(in the rows, 128 means zero)
Each path is a new rotation, seen through one point. The rows after it are directions, each followed by how far the rotation turns it, in degrees per step (0 if it stays put).
Each turn is a multiple of 5 degrees from 10 to 175, or 0.

[131 140 138 122 122 131 136 133 121]
[130 141 133 124 120 133 138 130 118]
[129 141 126 127 118 133 136 128 117]
[128 141 121 129 116 130 133 129 118]
[127 139 118 131 115 126 129 132 120]
[127 137 118 130 115 122 125 136 123]
[128 134 123 129 114 120 123 140 125]
[128 131 129 126 115 120 123 143 125]
[129 129 135 124 117 123 125 144 124]
[128 129 138 122 119 127 128 142 120]
[127 130 138 121 121 131 131 138 116]
[125 132 134 121 123 134 133 135 112]
[122 135 128 122 124 134 133 132 111]
[121 139 123 124 125 130 131 130 112]
[120 141 120 125 124 126 128 131 116]
[120 143 120 125 124 121 126 134 121]
[123 143 124 125 123 118 125 136 126]
[128 138 130 127 133 126 131 124 132]
20
[131 125 139 125 129 131 131 131 128]
35

[117 120 126 145 132 125 124 122 138]
[131 128 122 128 130 136 134 143 144]
[128 126 135 141 136 138 117 119 137]
[126 133 126 132 132 121 140 132 148]
[136 132 127 140 144 141 124 132 129]
[123 137 139 135 127 130 140 120 141]
[129 131 113 143 140 130 135 130 128]
[123 133 140 135 126 145 137 133 131]
[122 127 115 143 126 131 133 115 134]
[119 124 128 136 130 136 136 147 133]
[130 126 125 136 124 145 123 117 139]
[116 122 128 139 132 121 132 135 143]
[139 129 121 131 133 144 126 134 140]
[120 128 141 140 134 127 126 122 141]
[135 135 115 133 136 128 138 133 141]
[127 132 141 141 139 140 127 130 129]
[127 137 122 136 126 127 143 117 140]
[128 127 120 128 132 122 131 136 127]
135

[131 124 122 142 131 120 138 131 135]
[136 117 136 134 125 126 130 138 138]
[128 133 140 128 118 121 125 129 140]
[120 134 125 123 112 127 134 134 133]
[124 132 129 117 123 140 126 141 124]
[127 142 131 120 131 128 122 129 115]
[121 132 122 129 134 126 136 127 112]
[129 124 127 133 146 132 134 133 123]
[141 129 133 135 140 119 131 126 129]
[130 122 133 139 124 119 140 123 133]
[128 125 134 134 124 133 134 134 145]
[137 137 132 126 115 128 124 135 137]
[121 132 133 125 110 129 127 132 121]
[113 137 127 124 128 136 124 137 124]
[130 137 121 122 135 125 124 138 117]
[127 124 131 127 137 121 132 128 111]
[123 127 132 132 146 124 137 125 130]
[118 130 130 131 126 125 131 121 127]
110
[130 124 132 122 127 124 134 127 137]
45
[123 128 128 126 121 125 121 135 130]
40

[134 127 123 129 139 122 115 128 137]
[130 126 128 136 109 129 133 125 128]
[132 135 132 128 141 138 124 119 133]
[125 121 135 127 115 122 118 135 132]
[139 138 131 135 134 124 132 119 121]
[128 121 121 127 125 127 121 127 146]
[130 134 135 134 117 137 128 122 117]
[129 127 137 127 141 124 123 128 141]
[133 129 126 128 111 120 122 127 122]
[135 131 128 141 139 133 133 122 134]
[123 125 130 118 115 131 120 124 137]
[135 134 139 139 133 131 124 130 118]
[129 122 129 124 127 115 129 122 143]
[136 135 120 135 118 135 120 126 120]
[126 121 138 134 135 133 132 124 141]
[129 136 132 118 118 124 115 125 124]
[138 122 131 143 136 125 129 132 129]
[127 119 128 130 137 128 125 125 130]
155

[132 128 142 135 128 123 143 129 122]
[125 141 135 123 127 122 143 121 126]
[127 143 138 128 128 127 133 137 118]
[126 134 132 129 136 112 135 130 116]
[131 143 126 124 125 122 127 123 113]
[138 130 134 136 126 123 127 130 110]
[135 128 130 130 125 118 137 115 118]
[137 137 137 130 117 133 136 122 120]
[131 128 143 134 128 124 143 129 122]
[125 141 134 123 127 122 143 122 125]
[127 143 139 128 128 128 133 137 118]
[126 134 131 129 136 113 135 130 116]
[131 143 126 124 125 121 127 122 114]
[138 130 134 136 126 123 127 130 110]
[135 128 130 130 125 118 137 115 118]
[137 137 137 130 117 133 136 122 120]
[132 128 142 135 128 124 143 129 122]
[125 128 123 124 129 122 132 119 131]
135
[121 134 131 125 133 127 131 134 132]
45

[121 108 132 129 130 136 134 131 124]
[124 107 133 127 129 123 120 125 132]
[117 121 128 128 125 110 120 124 124]
[119 129 129 119 123 116 129 134 113]
[132 128 138 114 123 130 121 136 115]
[139 131 136 125 130 129 110 126 119]
[134 138 120 132 139 125 117 124 117]
[128 137 114 120 142 133 129 130 122]
[125 135 125 114 136 142 125 127 137]
[120 138 134 129 132 137 123 116 139]
[118 135 133 138 134 133 138 116 127]
[125 119 132 128 135 135 147 121 124]
[131 110 131 122 128 130 134 116 134]
[125 119 126 127 118 118 126 111 132]
[120 127 122 127 112 120 133 122 117]
[127 122 128 121 112 134 130 133 113]
[134 119 131 128 119 137 112 130 119]
[135 121 126 133 135 128 128 127 125]
65
[124 133 123 134 129 123 133 127 122]
95
[131 136 131 124 137 126 125 130 128]
25

[132 130 147 127 131 118 126 132 121]
[136 139 129 132 129 123 144 120 124]
[124 119 142 133 130 127 136 117 136]
[136 129 126 134 133 131 140 137 142]
[120 127 138 136 144 124 127 136 128]
[121 137 119 128 131 115 140 132 129]
[122 118 126 127 138 117 126 115 134]
[136 125 120 136 122 117 125 133 141]
[126 124 125 147 135 127 118 128 123]
[116 127 118 137 117 124 134 135 124]
[121 112 115 125 135 133 128 124 124]
[130 117 123 120 119 121 122 142 130]
[138 126 121 129 134 126 118 129 112]
[127 126 131 129 110 121 129 125 115]
[138 118 122 128 125 139 135 117 122]
[132 115 140 127 119 135 129 138 129]
[138 132 128 127 136 137 135 138 116]
[132 132 131 133 131 128 122 136 125]
90
[121 126 127 126 131 135 132 136 128]
60
[135 133 119 128 129 130 133 129 129]
170
